In the rows, zero is written as 128.
Each named move below is a turn or a mirror, shown by a few rows before and after it. Which moves, in which order, take the first row of each later pair to the second? The first pair is answered.
move popo:
[ 95 118 171 129  68 115 139  99]  ->  [ 92 139  98  80  95 120 148  87]
[113  86 121 135 131 179 103 140]  ->  [113  88 111 129 133 181 103 136]
[110 130 109 174 174 117 137 131]  ->  [111 129 118 179 171 115 135 132]
[151 168  99 119 122 106 140 144]  ->  [151 155 145 150 105 102 134 152]
move fedek:
[122 101 157 153 127 153 127 146]  ->  [134 109 149 162 122 144 131 157]
[123 142 139 103 111 178 175 127]  ->  [100  97 142  99 121 178 155 122]
[123 101 112 148  89 139 114 158]  ->  [140 135 112 147  81 142 130 158]
move lufo:
[ 96 138 105  98 120  87 132  89]  ->  [ 89 109 164 113 115 163 130 102]
[120 104  87 114 160 119 104 144]  ->  [109 101 104 102 164 146 111 129]
[134 135 162 138 119  98 121 132]  ->  [128 144 153 120 124  92 127 114]
Then:
Each pair is 2 to 3 moves apart.
[140 148 150 134 146 143 136 143]  ->  [125 143 137 111 160 132 133 115] : lufo, lufo, fedek
[149 125 103 133 154  97 108 147]  ->  [130 110 138 112 165 167 116 131] : lufo, lufo, popo
[163 121 134 134 137 134 128 166]  ->  [169 149 120 118 139 123 141 147] : fedek, lufo
[115 137 133 160 139 108 126 170]  ->  [119 168 108 129 152 122 144 154] : popo, fedek
[104 112 110 100 136 164 130 117]  ->  [124  95 119 156 109 132 114 163] : fedek, fedek, popo
[174 120 111 153 183 149 112 154]  ->  [169 138  90 137 187 113 114 129] : popo, lufo
[ 95 111 134  98 130 160 137 108]  ->  [119 117  75 111 130 130 129 150] : popo, lufo, popo
[123  75 111 140 158 126  93 157]  ->  [115  71 125 129 160 148  97 147] : lufo, lufo, lufo
[ 98 152 114 105 104 174 154 113]  ->  [113 135 135 141  89 184 143 151] : lufo, fedek
[115 110 109 145 103 174 136 164]  ->  [116 163  99 107 112 158 159 115] : lufo, fedek, fedek
[ 67 100 156 131  77 160 130 100]  ->  [ 87  84 129 154  76 175 122 152] : popo, lufo
[144 151 147 148 170 106 117 146]  ->  [134 155 153 127 179 141 126 132] : popo, fedek, lufo
[124 118 154 154 123 105 126 122]  ->  [110 120 152 123 140 139 135 100] : lufo, popo, lufo
[139  98 150 169 131  90  86 129]  ->  [151 146  70 123 151  95 109 124] : popo, fedek
[136 124  91 143 107 132 124 173]  ->  [129 116 115 143 110 165 126 170] : lufo, lufo, lufo
[138 137 143 158 119 156 147 152]  ->  [124 139 147 135 129 171 153 128] : lufo, lufo, lufo
[122 138 161 130 116 180 146 122]  ->  [119 135  87 117 127  83 128 111] : fedek, lufo, lufo
[120 108  98 115 134 123 127 130]  ->  [116 117 107 104 134 145 136 121] : fedek, lufo
[109 149 112 106 130 122 142  99]  ->  [122 103 125 160 115 116 115 152] : fedek, lufo, lufo
[129 151  54 127  93 172 151 168]  ->  [130 137 125 159  74 196 151 174] : fedek, lufo, popo
[109 105 113 159 112 123 118 168]  ->  [118 151 155 161  96 108 140 140] : fedek, lufo, popo
[118 122 138 147 108 131 132 149]  ->  [122 145 105 120 119 136 144 141] : fedek, popo
[102 123 128 110 117 155 141 113]  ->  [121 114 136 154  97 128 131 152] : popo, lufo
[112 138 112 106 131 102 136  84]  ->  [ 98  99 152 121 128 151 126  98] : fedek, lufo
[134 138  75 109 142 111 131 128]  ->  [143 120 129 147 126 170 131 166] : lufo, lufo, fedek
[164 130 150 154 127 118 143 137]  ->  [152 126 162 136 133 148 148 123] : popo, lufo, popo
[152 131 143 146 143 153 128 156]  ->  [140 126 152 133 150 165 130 139] : fedek, fedek
[151 109 104 130 139 156 110 151]  ->  [135 125 102  95 150 145 122 105] : popo, lufo, lufo
[ 99 118 151 126 103 117 129  90]  ->  [ 92  89 135 126 112 136 120 106] : popo, fedek, lufo
[ 98 160  66 116  64 134 143 121]  ->  [ 72 133  79  98  76 148 136  98] : fedek, fedek
[137 122  79 115 170 105 117 146]  ->  [120  98  95 109 177 139 113 138] : lufo, fedek
[166 124 160 143 142 108 127 145]  ->  [158 139 117  96 165 120 138 124] : popo, fedek
[ 71  69 208 129 105 146 117  95]  ->  [ 92 110 113 118 109  22 112  89] : lufo, lufo
[120 145 161 132 100 139 138 112]  ->  [130 159  95 113 116 121 139 123] : lufo, popo
[ 94 124 145 109 109 144 132 102]  ->  [121 119 116 150  92 105 120 150] : fedek, lufo, fedek
[158  98 163 175 141 222 126 180]  ->  [203 214 117 159 128 123 163 155] : lufo, popo, fedek
[149 153 119 146 125 149 123 138]  ->  [137 156 147 140 124 147 127 111] : lufo, popo, fedek
[158 156 119 133 147 112 120 139]  ->  [147 145 139 118 154 160 127 128] : lufo, lufo, popo
[167 136  79 122 167 118 132 168]  ->  [154 153 103 114 161  67 135 123] : popo, lufo
[147 148 127 124 144 100 125 124]  ->  [140 135 166 131 139 133 126 122] : popo, lufo, lufo
[144 164  95 119 108 113 142 114]  ->  [117 141 148 116 107 114 138  79] : popo, lufo, fedek
[161 137 117 108 142 120 144 124]  ->  [168 126 141 135 131 122 137 144] : lufo, popo, lufo
[128 172 109 118 105 112 148 107]  ->  [111 126 164 138 101 166 137 120] : fedek, lufo
[147 162 115 132 125 140 132 152]  ->  [143 172 114 126 127 120 136 136] : popo, lufo
[ 82 114  87  99 104 109 121  95]  ->  [102  85 121 158  83 128 109 157] : lufo, lufo
[132 128  53  89 125 133 104 119]  ->  [137 142  56  86 122 138 109 114] : fedek, fedek
[143 161 171 141 126 118 135 141]  ->  [124 162 167 113 137 114 137 109] : lufo, fedek
[106 121 111 104 130 142 131 112]  ->  [114 125  96 111 128 115 127 120] : lufo, lufo, lufo
[131 135  90 101 161 110 130 101]  ->  [136 137 146 141 134  74 125 101] : popo, fedek, lufo
[100 119 143 125 104 121 132  70]  ->  [117 126  65 110 120 130 131 108] : lufo, fedek, popo
[133 130 162 113 164 140 120 115]  ->  [155 133 161 142 150 127 117 146] : lufo, fedek
[104 139 124  70 163 120 141  59]  ->  [130 105 207 171 114  91 117 121] : popo, lufo
[ 89  96 143 132 101 112 136 100]  ->  [ 96  95  96 127 111 100 130 116] : popo, fedek
[129 135 176 140  87 121 121 130]  ->  [121 139 177 121  95 134 128 114] : lufo, lufo, lufo
[126 142 127 108 127 176 145 127]  ->  [132 104 120 151 122 143 119 166] : fedek, lufo
[150 138 149 134 146 138 132 127]  ->  [148 146 133 128 150 118 132 121] : lufo, lufo
[ 93 110  93 122 145 129 116 120]  ->  [123 146  78 138 133 116 128 146] : fedek, fedek
[115 100 115 104 159 125 131 105]  ->  [128  88 144 148 137  98 119 130] : popo, lufo
[101 138 135 112 101 149 150 105]  ->  [119 118 126 157  88 123 133 152] : fedek, lufo, fedek
[114 158  92 119  70 155 163 132]  ->  [ 80  86  91 123  84 147 130 129] : fedek, fedek, fedek
[142 103 155 147 160  77 109 106]  ->  [152 126 105 127 169  75 116 111] : popo, fedek
[117 162 118  91 137 128 156  82]  ->  [111  95 171 141 124 177 130 131] : lufo, fedek
[128 155  84 119 103 158 158 128]  ->  [142 152  97 155  88 123 149 150] : lufo, popo, lufo
[160 152 116 107 160 157 140 137]  ->  [163 140 147 137 145 162 133 155] : lufo, popo
[126 111 148 136 152  77 111 111]  ->  [128  90 164 153 150 125 110 141] : popo, lufo, lufo
[133 131 145 126 127  81 129  70]  ->  [122 112 179 128 128 139 133  75] : popo, lufo
[141 135 159 131 170 132 135 121]  ->  [136 109 151 140 171 119 121 134] : fedek, fedek
[141 112  90 142 140  75 105 149]  ->  [112  89 160 121 147 177 116 123] : lufo, lufo
[134 163 108 120 137 135 143 118]  ->  [125 124 146 143 132 166 130 135] : fedek, lufo
[132 113 139 135 133 111 102 106]  ->  [130 119 122 119 140 115 104  99] : lufo, popo
[134 176 152 141 134 134 138 111]  ->  [137 176 126 129 143 154 142 121] : popo, lufo, popo
[150 171 114 130  96 147 136 150]  ->  [123 170 128  96 112 152 139 101] : popo, lufo, fedek
[142 133 123 106 148 132 144 103]  ->  [138 106 163 135 133 125 132 112] : popo, fedek
[ 79 102 155 115 152 160 125 141]  ->  [ 98 128  93 117 152  80 120 146] : lufo, lufo
[128  90 100 131 138 140 134 139]  ->  [131  93 119 150 124 105 127 137] : popo, lufo, popo
[107 154 191 131  87 111 143  77]  ->  [ 86 135  99  76 129 111 134  65] : fedek, popo
[107  70  64 123 119 108  89 153]  ->  [148 115 111 175  81  96 104 186] : fedek, popo
[137 147 156 159  82 181 144 146]  ->  [ 95 149 110  89 117 137 144  65] : lufo, lufo, fedek
[124 123 215 158 116 145 128 110]  ->  [103  79 196 152 130 139 106 110] : popo, fedek, popo
[109 157 172 136  84 129 152 106]  ->  [ 87  97 165 144  92 118 121 114] : fedek, fedek
[121 150 156 148  84 143 162 134]  ->  [122 153  76 121 107 117 156 138] : fedek, lufo, popo
[141 134 165 123 163 140 127 115]  ->  [147 135 129 111 171 151 126 130] : lufo, popo, lufo
[130 106 140 156 128 107 107 155]  ->  [120 121 143 141 132  80 110 123] : lufo, popo
[139 139  90 118 131 128 121 158]  ->  [147 164 109 116 125 139 136 149] : popo, fedek, popo
[116 125 113 141 160 168 124 136]  ->  [126 123 146 179 136 127 116 145] : lufo, lufo, popo
[159 120 152 155 128 158 128 158]  ->  [163 172 120 121 134 117 148 119] : lufo, fedek
[172 123 124 110 162 171 131 111]  ->  [163  91 151 132 154 164 114 119] : fedek, popo
[123 124 110 154 141 148 128 133]  ->  [126 123 126 167 134 134 127 131] : lufo, popo
[157 155 183 131 160 115 138 112]  ->  [132 130 147  95 185 121 130  90] : popo, fedek
[106 134 103 107  93 156 146 132]  ->  [110 138  93 108  92 141 146 132] : lufo, lufo, lufo
[134 113  91 120 124 171 129 158]  ->  [135 129  97 113 125 179 136 152] : fedek, fedek
[115 122  89 105 140 116 120 130]  ->  [121 100 122 135 127 151 113 162] : lufo, lufo
[146 154 138 144 122 128 135 142]  ->  [137 124 153 152 124 124 120 144] : fedek, fedek, lufo
[131 150 148 130 114 115 136 102]  ->  [137 152 142 138 110 106 133 108] : lufo, lufo, lufo
[121 112 107 131 129 103 114 126]  ->  [113 105 114 118 136 146 119 123] : lufo, lufo, popo
[109 134 144 131  81 131 127 115]  ->  [107 134 115 112  97 162 130 124] : popo, lufo, popo
[124 157 123 112 131 122 126 121]  ->  [107 127 122 112 138 121 111 117] : fedek, fedek
[117 155 160 126  96 148 145 104]  ->  [128 166  87 110 110 136 145 125] : lufo, popo
[129 140 164 123 120 146 131 120]  ->  [144 157 143 133 116 109 131 131] : lufo, fedek, lufo
[103  96 147 164  96 126 120 140]  ->  [ 95 104  99 115 126 169 132 129] : popo, lufo
[131 128  85 110 134 117 129 137]  ->  [130 108 117 124 128 161 126 155] : lufo, lufo, popo
[168 177 161 154 120 136 155 140]  ->  [111 108 187 125 147 160 132  94] : fedek, fedek
[123 116 100 114 164 138 114 144]  ->  [125 113  96 120 162 134 114 150] : lufo, lufo, lufo
[102  62 146 140 145 130 103 121]  ->  [115  71  96 135 151 114 103 142] : popo, lufo, lufo
[107 170 122 107 137 152 144 130]  ->  [ 82 107 117 114 146 139 115 135] : fedek, fedek
[105 123 128  76 142 130 162  98]  ->  [ 97  73 159 117 126 111 133 119] : fedek, popo
[148 170 105 104 129 159 154 137]  ->  [127  80 126 141 130 158 111 164] : fedek, fedek, lufo
[117 148 104 123 100 152 143 133]  ->  [124 145 101 130  95 143 140 142] : lufo, lufo
[157 123 121 145 157 126 123 169]  ->  [142 146 138 128 152  79 127 120] : lufo, popo, lufo
[ 84 134 133  80 123 142 138  79]  ->  [101 123  83  86 131 179 134 134] : lufo, popo
[126 131 126 151 122  83 122 120]  ->  [129 144 138 150 118  90 131 117] : popo, fedek, popo
[ 95  87 137 144  89 100 116 113]  ->  [ 82  84 121 111 109 153 126 106] : popo, lufo
[116  89  91 120 109 164 127 134]  ->  [122  84 135 156  90 135 118 140] : lufo, lufo, popo
[122  97 103 133 154 137 111 142]  ->  [143 139  95 141 144 100 123 141] : popo, lufo, fedek
[130 124 173 144 116 148 140 121]  ->  [138 121 133 133 128 177 140 144] : popo, lufo
[ 87 142 129  92 152 129 141 101]  ->  [ 96 102  98 128 144  93 114 145] : fedek, fedek
[123 151 140 149  82 175 158 159]  ->  [129 152 126 154  81 163 156 171] : popo, lufo, popo
[129 141 118  98 159 127 126 126]  ->  [129 110 154 136 143 114 110 142] : fedek, fedek, popo
[122 108 115 148 114 123 126 156]  ->  [106 109 116 115 128 156 135 131] : popo, lufo, lufo
[ 97  92 166 123 128 188 127 118]  ->  [107 119  66  86 149 152 130 119] : lufo, popo, lufo
[157 125 102 145 129 146 129 183]  ->  [163 150 137 143 120 162 144 169] : fedek, popo
[133 151 111 102 131 136 140 112]  ->  [128 124 167 133 114 133 127 117] : popo, fedek
[117 129 126 114 148 122 121  95]  ->  [137 115 132 158 130 111 110 141] : lufo, lufo
[163 139 117 137 138  72 116 140]  ->  [164 120 150 162 130 106 112 163] : lufo, lufo, lufo
[129 136  89 115 133 102 132 122]  ->  [135 138 164 149 109 109 137 124] : fedek, popo, fedek
[119 102 170 142 110 127 105 147]  ->  [141 165 129 121 110  87 128 133] : fedek, fedek, lufo
[128 112 158 148 155  59 106 120]  ->  [149 178 125 122 159  68 138 115] : fedek, fedek, popo
[116 119 135 103 158 173 112 123]  ->  [154 156 140 135 136 164 125 158] : lufo, fedek, fedek
[113 159  98 107 142 147 136 110]  ->  [102 114 165 150 122 140 116 116] : fedek, popo
[105 160 137  72 127 118 159  58]  ->  [ 92  60 118 128 121  68 103 109] : fedek, fedek, popo
[143 128  68 139  99 105 133 135]  ->  [106 103  81  99 119 140 131  91] : lufo, fedek
[137 117 129 127 116 163 116 176]  ->  [156 162 141 133 101 124 132 156] : lufo, popo, fedek
[163 138  76  97 161 149 119 140]  ->  [152  95 168 142 136 176 104 151] : lufo, fedek, popo
[158 111 152 161 153  80 103 154]  ->  [174 168 107 125 165  91 129 143] : fedek, popo
[105 131 154 122 138 107 126  98]  ->  [ 95 106 153 122 143 138 119 110] : fedek, popo, lufo
[146  93  68 113 162  84 115 130]  ->  [122  64 186 132 144 144 117 105] : lufo, popo
[129 102 138 152 122  95  93 151]  ->  [125 136 107 115 131  73 107 119] : lufo, fedek
[145 182 119 114 114 111 148 112]  ->  [134 168 148 108 116 160 151 108] : lufo, popo
[104 181 127 128  83 100 147  80]  ->  [ 98 160 175 140  76 144 146  91] : popo, lufo
[128 121 121 145  98 145 114 145]  ->  [135 151 101 133 101 124 125 133] : fedek, lufo
[134 128 129 114 165 110 114 121]  ->  [139 122 120 117 167 128 112 142] : lufo, lufo, popo
[100 116 166 125 141 114 113 111]  ->  [107 117 103 108 155 101 108 124] : fedek, popo
[126  83 134 126 131 167 126 185]  ->  [154 135 130 127 121 170 147 192] : fedek, fedek
[ 72 117  97  99 141 125 133  94]  ->  [113 133 141 178  95  83 128 146] : popo, lufo, fedek
[152 125 171 147 140 118 111 135]  ->  [144 138 106  98 166 124 116 120] : popo, fedek
[147 132 112 152 110  56 122 143]  ->  [104  69 173 145 120 150 114 132] : lufo, lufo, fedek
[144 127 195 141 158 147 125 114]  ->  [163 120 171 172 147 118 113 151] : fedek, fedek, fedek
[124 121  76 130 113 127 133 161]  ->  [120 151  97 109 118 162 155 136] : fedek, lufo
[160 140 102 101 199 156 124 140]  ->  [163 110 178 160 167 143 112 158] : fedek, popo, fedek
[ 90  53 122 147  96  95  90 152]  ->  [126 120  49 131  99  84 113 177] : popo, fedek
[129 157 143  81 167 147 134  79]  ->  [166 128 119 133 156 184 120 172] : lufo, popo, lufo
[ 90  67  88 119 143 110 104 126]  ->  [153 148 126 179  93  97 134 171] : fedek, fedek, popo
[107 109 136 147  62 137 147 134]  ->  [ 91 113 109 114  77 116 146 102] : lufo, lufo, fedek
[134 142 125 121 118 175 126 154]  ->  [135 167  94 110 118 111 128 136] : lufo, popo, lufo
[149 154 107 113 154 134 134 124]  ->  [155 150 137 143 137  98 127 125] : popo, lufo
[ 96 184 120 115 104 119 151 109]  ->  [ 82 125 171 148 100 160 128 137] : fedek, lufo
[109 108 148  97 162 119 118 115]  ->  [118  95 144 127 152  98 106 143] : popo, fedek
[109 133 124  82 138 136 118 108]  ->  [112 101 165 131 116 118 101 133] : popo, fedek
[138 100 126 151 134 118 104 149]  ->  [133 146 113 104 147 117 130 102] : fedek, lufo, fedek
[102 122 186 149 121 127 120 102]  ->  [ 95 126 133 102 151 173 130  99] : lufo, popo, lufo
[134 136  56 126 120 114 123 151]  ->  [132 126 128 173  90  80 117 145] : lufo, popo, lufo
[138 154 155 131 155 151 142 138]  ->  [127 158 140 110 166 126 141 114] : lufo, lufo, fedek
[123 128 100 145 106 114 118 114]  ->  [112 116 132 141 107 149 122 106] : popo, lufo, lufo
[113 105 108 163  80 128 110 152]  ->  [ 85  94 100 125 100 136 109 114] : lufo, lufo, fedek
[149 141  83 139 130  87 115 126]  ->  [159 169 136 154 113  97 130 121] : popo, fedek
[121 123 125 143 125  99 133 138]  ->  [105 120 151 131 128 123 140 118] : popo, lufo, popo
